How far apart are the two rows of each pair, measured in a hidden way? 0 means very close, and 20 very far. Two or three weighted sums of its numbers give each row a place; it is the straight-line distance between the places.
[-20   2 -23   5  -4   0  -1  18 -27  11 -13   5 -16   3 -14   8  -2 -29 -29 -13 -16]
[ 40 -11  48  11  26  10  51   3   8  -4  49   7  29 -17  54 -17  53 -23  17 -16  33] -> 7
[-25 -13 -14   2  -7 -11  -7  23 -22   5  -4  14 -22   8 -24   1 -17 -29 -34 -13 -15]
[  4  -1 -24 -22   8  -2 -16   3   6 -16 -16  10  -8   1 -13  -5 -43  34   5  19 -19] -> 8
[ -4  -9  24   1  11  -6 -15  15 -10  -1  -7 -14 -17   4 -24 -13   7 -23 -15 -23 -10]
[ -9 -22 -20 -60  -9 -22  -8 -14   8 -40 -25  -2 -18 -31 -11 -29 -23   9  -1  -4 -21] -> 6
[-28  -4 -19  -3 -10 -10  -2  10 -30  -9   0   5  -9   3 -24  -9  -8 -28 -22 -14 -13]
[ 28 -16  37  20  44  13  43  12   8   6  30   9  36  -3  39   3  47  -8  14  -3  29] -> 5
[ 28 -15  48  -4  25  -5  30   5  11  11  32   9  30  -9  28  -3  33 -19  18 -21  23]
[ -9 -12  10  14  13   6   8   4 -13  -3   4  -5   7  -7  -6  -1   9 -24  -6  -9   4] -> 7
[ 28 -22   6 -32  -3 -17  -4 -17  37 -33   5  -7 -15 -29   8 -12  -4   5  23   6  -5]
[-45  70 -42  42   9  15 -34  24   8  43  -9  36 -19  36 -14  33  -6  25  -4  49 -39] -> 15
[  0 -19   9  28  32 -18  -7 -29  43  17  35  13  27   3  37   1  46 -24  36  -8  21]
[-22   1  -7   3 -11  -2  -5   6 -17   7  -4  25 -15  -9 -12   7  -5 -15 -26 -12 -14] -> 7
[ -7  28 -10  14 -38  15 -11 -19 -11  17   0 -32 -21  16 -12   0 -27  28   1   5   6]
[ -2 -17   2   6   9   7  -1   0 -14  -9   5   7 -24 -20  -5  -7  15 -32 -16  -9  -4] -> 2
[-14   4  -6   1 -45   0 -34 -37 -15  -2 -15 -43 -24   5 -28  -8 -29  13  -7 -14   9]
[-22  -5 -11 -12  -4   2   1   5 -25  -4 -13  -5 -11   3 -15 -16 -12 -21 -37 -20 -10] -> 5
[-27  10 -22  13  -1   0 -13  24 -25  18 -27  15 -19  13 -14  10   3 -17 -34  -4 -27]
[ 54 -34  16 -31  18  -8  34 -14  45 -32  23  -1  34 -24  37 -18  15  10  59  14  27] -> 10
[-18  -8 -15   6 -13  -5  -6  12 -21  -7  -2   2 -20   2  -9  -2  -9 -19 -20 -24 -10]
[-28  32 -18  35  -3  15 -14  38 -36  31 -12  31  -5  28  -1  22 -11   2 -38   8  -5] -> 5
[ -1   7 -11  11 -22  18 -15 -15  -7  18 -14 -29 -28   8  -6  -5 -18  13  -3   2  12]
[ -3 -14  10   6  26  -6  -2  11 -16   3   8  14  11  -6  20   9  13  -4  -5 -22  30] -> 6
[-31  34 -14  25 -12  14  -6  30 -21  35 -15  40 -26  18  -4  19  -8   0 -27   1 -23]
[  6  -5  11  12 -17   7  -9 -19   6   8  -3 -47  13  16   8 -15 -13   5   2 -10  22] -> 4
[ 43 -15  43   5 -13  16  17 -47  23  -5  20 -49  21  -1  12 -17  -2   0  25 -16  38]
[ -9  27  13  18  20  28  15  36 -19  15  11  20  21  25   4  25  24  -3   4  18  19] -> 5
[-11   8  20  22  33  15  28  15  -4  15  15  15  31   9   3  17  12  -6  -4  -7  14]
[ 15 -15  11 -14 -40   5 -20 -45   9 -15  -5 -48 -18 -10 -21 -28   8  -2  20 -24   9] -> 8
[  4 -15  14  11   3 -10   3  -5   1  -4  17  -3  -6   8   5  -1  12 -39   3 -25   0]
[-13  -1 -15   3 -26   3 -25 -28 -22   4 -17 -34 -22  14 -37   1 -17  21  -3 -21   3] -> 14
[  0  -8   7   3  10 -30 -23 -31  45 -13  37 -12   5   0  17 -19  34 -30  28 -15 -20]
[ 52 -29  39 -45 -22 -36   8 -31  56 -40  11   4   2 -33  11 -22  26   8  38   4 -14] -> 7
[-23 -11  -8  -7   8  -1  -1  10 -29 -10  -3   0  -9  15   0   0   7 -17 -22 -18 -11]
[-18  -3   5   0   9 -13   3  -6 -23 -13  -6   0 -17   1   1  -7  13 -35 -16 -19  -3] -> 10
[ 17 -13  14   8  14  -8  28  -6  -7   2  23   3  19  -8  26   6  14 -32  -1   1  23]
[ -5  23 -26 -30  -8  -2  -7  19  -3 -10 -21  17 -15  -9 -17  10 -23  31  -2  25 -32] -> 10
[  5 -17 -17 -45  -4 -12  -2  -3  21 -35 -21  -1 -13 -26   3 -13 -25   5   4  27 -15]
[-13  -1   7   7   8   7  14   6 -23   7   6  14  10  -9   1   0   8 -24 -11  -3   2] -> 8
[ 4  1 -2 -7 35 13 21 20 26 -5 18 12  3 -7 22  9  3 46 22 25  7]
[27 -8 43 33 53 27 44 25 14 19 53 22 40 18 45  9 44 -2 17 10 22] -> 12
[  0   1   3  -1   8  -5  12  -3 -19  -8   5  10   7   0  -8  -4  11 -25 -16 -14  17]
[-40  78 -19  40 -14  35  -6  52 -39  59 -26  51 -24  44 -11  66 -16  39 -49  35 -20] -> 6
[ 53 -24  24 -38   6 -13  29 -13  43 -34  12  -2  31 -27  27 -18  13   6  46  18  30]
[-24  57 -22  58  13  36   7  39 -30  48  -4  45 -21  38  -4  42 -13  13 -22  27 -11] -> 14
[-32  30 -24  42  13 -17 -32  -6  -3  34   0  15 -11  13 -16  11  -3   9   1   3 -41]
[-18  20 -16  35   5  24  -6  42 -22  14  -2  18   1   2  -4  19  -1  -6 -32   5  -8] -> 18
[-24  16  -5  22   4 -14 -11  22 -42   9 -16   8 -22   9 -12   7 -12 -20 -28   7  -9]
[-15   7 -29 -11 -18   9   4  16  17  -6 -26  18  -2  -5  -7   3 -30  19  -3  36 -30] -> 3
[-28  30 -18  35 -21  25  -4  29 -28  22 -11  33   5  28  -3  15  -3   0 -21  18 -15]
[ 24 -21 -10 -36   3 -35  -7 -12  18 -32   6 -14  -4 -41  -3 -38  -8   2  17  12 -10] -> 12
[-19  33 -46  -5  -5  11 -25  27   2  23 -35  13 -21  19 -10  20 -33  50  -1  32 -24]
[-7  3 12 48 62 -2  9 -9 43 34 29 19 30 16 33 17 47  4 36 10 12] -> 6
[ 55 -23  26 -33  40 -16  28 -17  51 -29  35   1  42 -38  45  -4  15   4  43  17  26]
[ 28 -14  31  -3   0 -21  -2   2  -1 -13  22  -2 -18 -16   5 -12  37 -27   4 -36 -11] -> 8
[ 18 -17  15  -4 -36  -6 -17 -38   4  -7  25 -43   5   7 -13 -11  11   3  13 -18  18]
[-23 -13 -12  -2  -8  -6 -13  13 -30  -7 -17  20  -2  12 -21   9 -15 -28 -24  -2 -14] -> 4
[ 13 -18   4 -14 -43  -4 -21 -38   3  -4   9 -46  -4   7 -23  -9  -1  -5   6 -28  16]
[-20 -15  -8   4  -1  -5   3   1 -25 -13 -11 -12  -7  -5  -4  -9   8 -23 -31 -19   3] -> 11
[  3 -20 -16 -43 -14 -10  -7  -6   3 -28 -26  -8  -4 -20  -3 -30 -33  15   8  -7 -28]
[ 52 -14  46  19   8  37  33 -30  32   5  46 -35  39  16  38 -12  21  14  51 -13  59] -> 6
[ -1 -16 -21 -50   5 -21  -8 -13  14 -36 -11   0 -20 -21   7  -6 -22   6  -8  15 -32]
[ -2   8 -44 -26 -14 -12 -10  17  -3  -3 -37  14 -16  -9 -21   1 -38  32  -2  30 -40] -> 2
[ 28 -22  11 -53 -15 -25  -9 -10  28 -43  19 -11  -8 -36  -9 -33   4   4  32  -3 -26]
[ 32 -28  44  24  44 -41  25 -43  56   2  37   0  34  -7  51 -28  52 -20  42 -14  16] -> 7
[ 5  7 22 42 56 23 24 24  7 27 44 28 23 32 37 28 36  2  2 21 22]
[ -4  -1  12  23  19   5  27  25  -8   7  11  -1  26  14  21   6   8 -12  -2 -11  13] -> 16
[ 33 -28   5 -35 -13 -26   4 -13  31 -48   5  -8  -7 -31   5 -20  10  13  31  11 -26]
[ -1 -10 -18 -18 -44 -13 -22 -43   0   8 -13 -34   1  -2  -8 -21 -30 -16 -11 -27  20] -> 12
[-10   4 -28 -40  -8 -13  -9  12  -1 -17 -17   4 -23  -6 -14  -1 -42  30   9  25 -32]
[ -6  42 -37   1  -8  25 -10  27   8   7 -18  46 -12   1 -10  18 -34  48   6  56 -26] -> 1
[ -7 -14   0   7   2   4  11  -6 -26 -11  -4   6 -23   3   5   9   0 -22 -23  -3 -17]
[-19 -10  -7 -15 -21 -10 -15  -5 -19 -12 -15   5 -17 -14  -8   0  -8 -34 -26 -20 -15] -> 14
[ -4  -8   9   1  -1  -5   3  -1  -8 -15  -9  -8 -12 -19 -14 -21   5 -23 -31  -4 -11]
[ 17  -8  24  11 -13  -5  -8   9  -2 -15  18  12  -8   9   0  -2  33 -34  -8  -6   3] -> 8
[ 30 -26   2 -56  -1 -24 -10  -5  36 -31  -2  -6 -10 -29  -6 -35  19  18  18  -2 -32]
[-44  86 -21  56   3  34 -20  63 -31  47 -38  51 -32  48 -22  58 -12  24 -43  42 -18] -> 6
[ -6  46 -21  12 -14  44  -8  36  -4  28 -19  43 -13  15  -9  34 -36  69  -8  55 -11]
[ -5 -12  -1  17  21  -3   4  19  -6   2  -9   1 -12  12  16   4   7 -27 -12 -13 -10] -> 11
[-17  67 -38   5 -25  18 -17  43   5  26 -29  34 -13  21 -17  41 -25  67   0  56 -26]
[ -3 -25   4 -58 -21 -27   4 -17  15 -33 -15 -11   0 -34 -10 -27  -7   3  11  -2 -24] -> 4
[ -2 -31  -3 -70  -4 -19   0 -11  21 -31 -26 -10  -5 -33  -4 -38 -12   0   5 -11 -16]
[-35  47 -26  47  28  18 -41   6  13  51   7  22   7  26   5  25  -6  16  22  38 -42] -> 17
[-29  16 -11  24  28  -8 -30 -19   7  14   8   8  -6  -4   4  -2  10  -7  14  11 -30]
[ 41 -14  23 -12  34   9  38  -7  44  -3  27  12  28 -23  33  -8  14  17  46  18  15] -> 11
[-13  23 -46 -39 -34   1   5  24   3   3 -42  14 -28   3 -17  19 -26  41 -10  33 -35]
[-28  46 -28  34   2 -11 -39   4   9  43 -29  23 -21  10  -5  10  -5  12   2  13 -43] -> 11
[-25 -23  -2  -7  14 -43 -33 -41  21 -17   1  -9   3 -22   7 -36  -1 -39   3 -27 -39]
[-12  -1   1  20  19  -3   2   7 -14  -9   5   5  -1 -12   1  -5  18 -15 -22 -10  -1] -> 16
[  0 -27  -3 -54 -10 -13  -3 -12  15 -39 -12  -7   0 -26 -17 -30 -20   5   7  -6 -18]
[-32   5 -27  14  -3 -10   3  15 -25  29  -8  13  -2   7 -13   2  -8 -29 -34  -1 -16] -> 4
[  3 -14 -18 -26   6 -19 -10 -11  12 -40  -4 -17 -12 -20   7 -25 -12   8  12   8 -14]
[ 41  -8  27  12   6  27  15 -24  26   5  14 -34  24  19  27  -7  25   7  38  -7  48] -> 3
[-14 -13 -12 -10 -38  -9 -36 -50 -17   0 -22 -43  -8  -1 -35 -20 -20  -3  -7 -17  19]
[ 32 -23   7 -19  39   2  21   5  44 -25  32   7  36 -11  46 -11  11  27  36  15  23] -> 7
[-18   0 -28 -35 -11 -11 -11  -3  12 -26 -25   6  -7 -21 -11  -6 -25  22  10  13 -23]
[-29  37 -19  19 -22  12  -7  40 -26  47 -22  17 -10  32 -22  24 -12  -7 -37  15 -14] -> 4
[ 11 -21  12   7 -19  -2  -3 -24   7   5   0 -50   4  14   4 -12   4   3  21 -16  27]
[ -7  17   1  21 -25  25 -20 -23   2   8   0 -15 -21  20 -14  10 -17  28  -9   3  33] -> 6
[ -1  -3 -17 -27  -3  -7 -12  -1   2 -23 -16  11  -7 -12   4   0 -23  28   9  33 -12]
[ -9  -2  19  -3   4  -6   3   3  -8  -7  14 -14  -6  -3   2  -5  26 -32 -14 -27 -13] -> 6
[-26  89 -16  61 -20  45 -11  54 -34  34  -7  45  -9  49 -25  66 -11  24 -41  35 -11]
[ 24 -17  26  -3 -25 -12 -16 -39   6   6  18 -45 -10   2 -25 -20  -2   4   9 -22  12] -> 1
[ 16 -16 -19 -31   2 -10   4  -8  15 -22 -14   4  -1 -17  -3  -4 -25  15  13  10  -8]
[ 19 -20  -6 -24  -5 -13   5  -9  27 -38   3 -15  -8 -35   4 -26 -15   8  28   0 -27] -> 8
[ -8 -20   9 -19 -48  -3 -16 -37  -9   3  -3 -59 -14  -1 -26 -22 -23 -11 -13 -20   8]
[ 56 -30  36 -29  22  -5  48 -10  62 -27  26   1  45 -27  43 -21  21   1  51  12  27] -> 12
[ -9  28  -9  20 -26  18 -25 -16  -3  26 -20 -27  -4  38 -12  10 -22  23   5   9  25]
[ 22  -4  41   8  25   8  34   5  13  -3  25  -7  39 -15  26 -13  38 -30  20 -38  20] -> 11
[-24  40 -15  36  -5  15 -14  32 -32  32 -15  29 -27  25 -28  45  -4  19 -23  12 -24]
[  8 -28 -14 -36  -2 -17  -6 -12  11 -31 -16   2  -4 -31  -9 -14 -25   8  -5  16   0] -> 15
[  0 -13   4  16  21   3   7   4 -23  -4  15  15  -1  -6   3   2   3 -34 -26 -15   1]
[-38   7 -19   1 -11  -9  -4  29 -28  -4 -19   8 -22   7 -15  10 -14 -10 -36 -15  -6] -> 12
[ 10 -27  12   5 -13   2  -6 -39  11   0   9 -32  17   7 -15  -4  -2  -7   6 -27  25]
[  0 -12   7  10  23 -10  13   2 -13  -3   0   3  -2  -1   5   0   4 -20   1 -18  17] -> 13
[-14 -15 -12 -18 -60  -8 -27 -22 -18  -2 -22 -30 -21  -1 -36 -16 -28  -8  -3 -25   6]
[ 29  -9  40  25  15  28  19  -4  18  25  37 -34  39  34  20  15  20  26  52  -6  61] -> 8
[-29  -9 -14  -6 -19  -1 -14  19 -42   9  -7  24 -30  20 -11  19 -15  -6 -49 -18 -14]
[-12  -3   6  20  28  22  18  22   5   6  20  26  11  -5  13  17  16  -8 -13  -3  16] -> 16
[ -4  31 -46 -12 -19  14 -14   8   2 -15 -25  24 -11   2 -13  18 -28  36   7  25 -29]
[  9  -3   9  -7  31  16  24   9  41 -11   2  19  25  -9   9  13  -5  30  24  35   0] -> 3
[ 13  -2  19   8   2 -14  10   1   0  -9  20  -2  -6  -8   9 -16  22 -39  -3 -17   6]
[-25  23 -23  32  11  24  -6  26 -33  26 -17  15 -14  25  -2  28  -2   1 -37  29 -11] -> 17
[-16  77 -37  20  -6  37 -11  46   3  24 -35  50 -25  26 -19  57 -42  70   6  61 -40]
[ -9  -8   4  -6  -3  -4   1  -2 -28   8  -6   1 -16   6  -7 -15  18 -40 -17 -31  -4] -> 5
[-13  16 -14 -15 -43   4 -25 -14 -12  13 -26 -37 -21   8 -18   9 -27  18  -1 -10  17]
[ -3   3  -9   6 -45  22 -32 -28  -5   4 -14 -39 -25  10 -33  -3 -26  -2   8 -22   5] -> 8
[-22  15 -21   2 -10   1  -9  18 -33  21 -24  13 -18   2   5  19 -12  -7 -33   5 -24]
[ -6   3   0   6  20  22  12  24 -10  22  13  35   7   7  14  13   9   4 -10  -4   2] -> 7
[-31  17 -26  48  27   0 -35  -8  21  16   8  22   3   5  -9 -18   4   9   6  21 -32]
[  2  -1 -16 -32  -5 -29  -5 -13  -2 -34  -3 -12 -18 -20 -18  -9 -34  22   1   9 -21] -> 9
[ -1  -7   3 -12   3 -13 -19  -2 -12 -13   7   3  -9 -12   2 -15  28 -41 -22 -17 -13]
[-20 -16   8 -11 -12  -4 -15  -5 -16 -10 -13  -8  -2 -11 -17 -15  -9 -41 -16 -29  -7] -> 6
[ 11 -15  22   9 -11  -6   3   1  -1  -9  19   5  -3  -2  -2 -26  30 -46  -3 -30   3]
[-16   7   3  35  32  -5   1  -1  31  31  22  34  20  13  21  10  31   2  32  30 -18] -> 10
[ 58 -19  43   1   8   5  23 -34  33   5  50 -38  41   8  12  -7  31   7  46 -17  58]
[-36   0 -32  31   9 -19 -25 -21  -6  -2 -13   3 -14  -6   8 -18   5 -15  -2   1 -45] -> 8
[  6 -17  10 -27 -50 -19 -28 -42  -5  -7   9 -55  -2 -28 -36 -28  -7 -20   6 -43  17]
[ 10 -13   8  -9 -39  -3 -13 -38   8  -5  -1 -33  -2  -4 -18 -28 -11 -16  -9 -14  13] -> 5
[ 55 -28  59   1  -2 -13  17 -40  29 -15  32 -31  26 -11  33 -23  15  -7  42 -28  49]
[-10 -12  -1  17  29  -8  15  18 -14 -10   4  12  22   0  12   8  11 -22 -19 -17  18] -> 4
[  5  -5   5   9   6   0  24   4 -14 -11  14  12   9  -1  16   6  22 -29  -3 -22  19]
[ -6 -27 -23 -40   9 -20  -3 -14   3 -27 -25  -3 -11 -29 -13 -13 -37  -2  -4  -3 -19] -> 3
[-14  22 -31 -21 -20   0 -20   6   3   6 -28   3 -20  -1 -11   7 -38  34  10  29 -39]
[ 29 -22  28  14  42  -2  27  18   0  10  34  20  32   4  34   2  38 -19  25   4  33] -> 3
[-25 -11 -20  12   8 -33 -27 -27  18   0   5   3   0  -9   8 -39  17 -19   6 -25 -40]
[-29  -3 -12 -10 -20   0  -6  12 -41  16  -9  -6  -3   0 -15   0 -18 -15 -38 -17 -16] -> 10
[ 55 -23  32 -20 -39  -9  -5 -34  30  -5  41 -58  -5 -19  -2 -26  39  -8  40 -37  26]
[ -2  50 -31   7  -9  39  -7  46   2  15 -16  36   4  10 -12  26 -30  61  10  53 -31] -> 11
[-13  -8 -11   7  -6  -4  11  12 -27  -1   3   8 -30 -12  -5   2  13 -22 -29 -13 -17]
[ -4 -20   9  -7  -9  -9  -3   2 -18  -3   2  -8 -10 -15  -5  -4  17 -36 -18 -24   1] -> 5
[-22 -15  -9 -11   0   2 -10   8 -25  -1  -2   2  -9  -3  -8  -5   5 -38 -23  -9 -10]
[ 50 -19  48  -2   8  -8  10 -10  21 -11  47  -3 -13 -20   5 -28  53 -38  16 -25   8] -> 1
[ 15 -27  22   1 -28  -4 -14 -38  13  -6   3 -51 -27 -12 -28 -14  -9 -14  11 -21  21]
[-23  -8 -15   1  -3  -1 -11  -1 -23  -4 -23  12 -14  -7 -24  -6   0 -28 -27 -13 -22] -> 13
[ 40 -12  45   5  25 -11  32  -9   8 -16  26  11  19 -18  31 -17  33 -21  26 -12  41]
[ 59 -17  48   3  -6   2  -5 -42  29   4  16 -31  47  -7   9 -19  24  -7  36 -19  60] -> 8
[-20  44 -17  31   1  15  -8  46 -42  31 -11  36 -27  35 -10  42  -3  16 -36  18  10]
[-11 -17   2   6 -11  -4  -6  12  -6  -7  -9  10 -20  -1  -9  -9  13 -24 -30 -16  -6] -> 7
[-22  38 -47 -44 -20  -6 -10  35  -9  16 -27  28 -37  -5 -24  32 -44  56 -17  49 -47]
[ 41 -25  47  20   6  20  23 -23  33  19  38 -29  36   7  17 -11  30  16  49 -19  41] -> 1
[-19 -10   5 -26 -15 -32  -6   9 -27 -12  -9  -3  -5 -13  -5   0   5 -37 -29 -31 -19]
[ 21  -7  17  -9  43  14  33  17  50 -18  26  27  46  15  46  14  21  44  36  41  13] -> 12
[-10 -22   0 -55 -10 -25 -12  -1   9 -44 -19 -11 -13 -36  -4 -37 -29  -1  -8  -5 -23]
[-25  28 -19  24 -16  12  -6  24 -41  22  -7  17 -18  24 -16  36 -22  -3 -17   5 -13] -> 16
[-25 -12 -16   0 -14   1 -18  15 -30   0 -14  11 -24  -2 -15   1 -10 -22 -40  -6 -12]
[ 29  -8  15  -4  42  19  37   8  44 -15  20  20  34  -4  28   4  19  35  48  22   6] -> 6
[ 31  -6  28  12  18   9  31 -35  14   6  36 -30  36  14  20  -8  22  12  40 -17  52]
[-14 -10  -2   9   4 -10   0  16 -24   6  -6  13 -11  -8 -10  -2 -16 -29 -22 -13 -15] -> 8
[ -9   2 -18 -18  10   8  14   0   6  -1 -26   2  11   1   2   4 -23  22  14  48 -27]
[-33  11 -31   3  -8  -5   1  24 -34  24 -23  17  -8  14 -11   5 -15  -8 -51 -20  -5] -> 9
[-31  23 -29   5  -9  13  -2  28 -29  39 -29  32 -11   5 -19  24  -8   2 -36  -9 -18]
[ -8  -3 -14  -3 -33  -1 -15 -28  -4  13  -7 -49 -17   8 -23   0 -28   7   0 -16   3] -> 5
[ 17 -20  33  33  40  16  35  19   8   2  25  13  33  -7  42  10  34 -18  10   5  29]
[ -4  22 -30   0  -1   4  -5  10   8  -6 -22  11   1   4   8  -2 -27  42   1  19 -14] -> 8
[  6 -16 -13 -24  -9 -16   1  -9  10 -27 -22  12   6 -22   1 -19 -12   1  15  10 -23]
[-28  13 -24  12  19   4  -5  19 -33  20 -15  11 -24  12  -7  25  -6 -14 -26  -3 -10] -> 6
[-28  31 -15  34  -2  11 -11  22 -27  20 -18  10 -16  23   0  21 -15  -3 -22  23 -12]
[-15   1 -19  13   5  -5  -2   5 -38  13   1  12 -13  -4   1 -17  -3 -13 -19 -22 -12] -> 3
[ 12 -25   1  -3 -35  -1 -23 -48   5  -9  14 -25 -18  -9 -16  -2 -10  14  12 -14  22]
[-11  35 -40 -18   6   5 -14  12   5  -7 -12  24 -10  -4   0  30 -36  28  -4  45 -17] -> 9
[ 20 -19  36  33  39  19  53  22   9  -8  38  17  37  11  32   8  41  -6  20   2  30]
[-16  16 -13  23  -8  19  -3  27 -21  25 -15  30  -6   8  -7  17   1 -11 -41  -4 -13] -> 5
[ 14 -31  -2 -58  -7 -22  -5 -12  30 -43  -3 -11  -9 -24  -1 -23 -15   8  26   6 -23]
[ -7  32 -35 -24  -8  18  -8  14   4  -4 -21  25 -12  -1  -6  13 -25  39   1  47 -21] -> 4
[ 22  -5  41  24  38  11  40   8   9   6  40  12  26  11  32  -8  43 -15  26  -6  37]
[15  7 15 -4 43 30 22 18 41  9  6 24 46 -7 38  3 22 48 41 42  4] -> 3
[ 14  -8  20   5 -20 -12   1  -2  -5 -14  21   6  -6 -11  12  -8  18 -24   0  -5   8]
[-25  -9  -3   5   2  -7 -11   0 -20   1 -13  10  -7  -5  -9  -1   5 -34 -18 -18  -5] -> 4
[-18 -11 -20  -4   6 -33 -23 -30  22 -23   3 -24   1 -16  10 -29   6 -38   7 -21 -27]
[ 26 -19  24  -8 -31 -14  -4 -50  24  -4  13 -41   0   0   1 -21   8  -1  15 -10  31] -> 12
[ 14 -17  -5 -35  -1 -14  15 -11  13 -34  -1  -7  12 -11  14 -14  -5   2  21  22  -5]
[-26 -12 -24  -5  -3  -4  -5   3 -35  -9 -17   3  -9  -3 -18 -11  -9 -27 -19 -19  -3] -> 1
[-30  12 -13   4 -12  18   5  23 -38  13 -22   8 -29  24 -18  14 -19  -6 -38   1 -20]
[ 10 -17  11 -15 -41   1 -25 -38   4  -7  11 -43 -27  -2 -25 -15 -10  -1   3 -27  14] -> 4
[ -7 -33 -19 -71 -23 -24 -25 -20  29 -43 -28 -19  -2 -39  -8 -28 -24  -1  -1  -5 -19]
[-10   2 -12   8 -18 -20   3 -18   5 -40 -17  -6   9 -28 -20 -17 -44  -4 -18  13 -21] -> 5
[ 26 -13  42  19  39   4  41   7   9   7  43  12  47   6  29   8  38 -16  18 -25  42]
[ 36 -22  32  11  43  10  41   6   3  -1  30   9  46  -3  40  -9  40 -21  21 -24  39] -> 5
[ -6   1  -2  31  34 -21   0 -26  36   2  16  15  18   0  19 -12  19  -3  16   0 -15]
[-30  42 -14  32 -11  22  -4  38 -22  40 -22  31 -21  30 -12  42  -4  22 -22  16 -23] -> 8
[-17   9 -32 -21 -12 -11  -5  16   8   8 -20   7  -9  -5 -14   1 -33  38  -3  32 -23]
[-16   8 -29  -8 -54  -1 -30 -22 -16  16 -16 -27 -30  22 -44   6 -34  24 -13  -5   3] -> 11
[-24 -10 -11   5  -1 -12  -3  11 -32  12   1  -3  -4  13 -16  11 -12 -23 -39  -8  -5]
[ -8  -5 -33 -37  -7 -11 -10  -3   4 -24 -25  -1  -6 -13  -8  -5 -18  28  -5  29 -27] -> 2
[-23  -5  -9  18 -15  -5  -6  16 -34   3 -12   4  -5   6  -2  10 -13 -14 -28 -16   1]
[-35  41  -6  34   2  31  -9  36 -19  39  -8  43 -17  40  -7  32  -2   8 -26   7  -9] -> 12
[  9 -15   6  -3 -41  -3 -27 -30  -5   7  -5 -43  -9   1 -14  -9  -5   5   5 -14   9]
[ 25  -9  28  20  32   3  35  -7  -2  -3  15   8  23  -6  29  -4  28 -31  17 -19  19] -> 6
[-15  -3  -1  12   1 -19  -1  16 -16 -16  -8   0 -27  14 -10   5   2 -30 -24 -33 -11]
[ 11   0  21  14   0  20   2 -17   8  23  13 -30  32  24   4  -1   7  17  37  -5  32] -> 8
[-21  10 -18  13   5  -4  -4  28 -23   8 -26   8 -11   0 -10  22 -12 -22 -29  -8 -12]
[-13  43 -44 -46 -30  -7 -12  30 -10  18 -31  10 -26   5 -20  37 -48  56  -3  46 -47] -> 14
[  0 -14   9  -2 -13 -11 -16   1 -13  -8  -2   3  -6 -12 -14 -21  10 -18 -14 -14   0]
[ 19 -17  20   2  -2   2  -3   1  -6 -12  18   5   2 -13   9 -11  30 -37  -6 -23  -9] -> 3
[ 60 -15  59  17  41  -8  48  19  24   7  54  -3  50  -7  49 -16  53 -30  33 -19  42]
[ -6   8 -25 -42 -15 -20  -6  -2  -1 -11 -21   4  -3 -10  -6   1 -27  15  -3  16 -24] -> 13
[-31  19 -26   8 -17  12  -1  26 -49  20 -17  16 -17  16  -8  22   2  -4 -44  -6 -26]
[-16  -2   1   1 -16  -6  -9 -12  -9 -12 -11   6 -16  -7  -3  -8 -14 -38 -26  -5   0] -> 17
[-22  52 -26  -5 -44  17 -31  -5 -31  51 -20 -10 -24  36 -40  32 -29  36 -20  29  10]
[ 12 -14  11  17  15 -35 -19 -47  49 -26  33  -8  -3 -15  20 -29  49 -36  27  -6 -41] -> 11
[ 41 -27  23 -46 -20 -25  -6  -9  51 -51  33  -4  -6 -45  11 -23  11   8  21  -6 -27]
[-35  36 -18  18   3   4  -1  23 -17  23  -6  28 -11  21  -4  22  -9 -12 -37   2 -16] -> 2
[ 14 -15  26  32  40  27  33  26   7  19  30  25  39  23  34  19  38   1  12  -3  31]
[-31  84 -30  38   4  35  -7  63 -36  39  -7  40 -17  37 -22  50 -14  15 -22  37 -13] -> 5
[  6 -14  -7   6 -45   3 -28 -39 -10  -3  -6 -52 -15   5 -20 -29  -7 -10  11 -26  13]
[ -4  13 -25 -11  -1   7   1  12  12  -7 -27  19  11  -1   2   2 -16  37   5  39 -21] -> 6
[ 21 -11  36  20  33 -48  12 -38  37 -11  33   2  30 -13  29 -37  35 -33  35 -16   8]
[  1  -6   3   7 -12  -2  12   7 -14  -4   1   2   2   0   8   2  14 -31 -10 -18   5] -> 12
[-10 -10  -4 -12  -8 -16  -8   8 -32  -1  -3   0 -15 -10  -9  -5  -4 -33 -22 -14  -6]
[ -2 -19 -25 -40  -2 -34 -17  -7  15 -26 -30  -1 -16 -22 -15 -15 -39  10  -3  22 -27] -> 1
[ -9 -10  19  -3   6 -13  -8  -8  -8  -4  14  -8 -26  -9   0 -14   8 -34  -9 -14  -2]
[-41   2 -41   6   3 -19 -46  -7  -2  -6  -5 -12 -13   0 -22  -1   1 -11   5   1 -43] -> 11
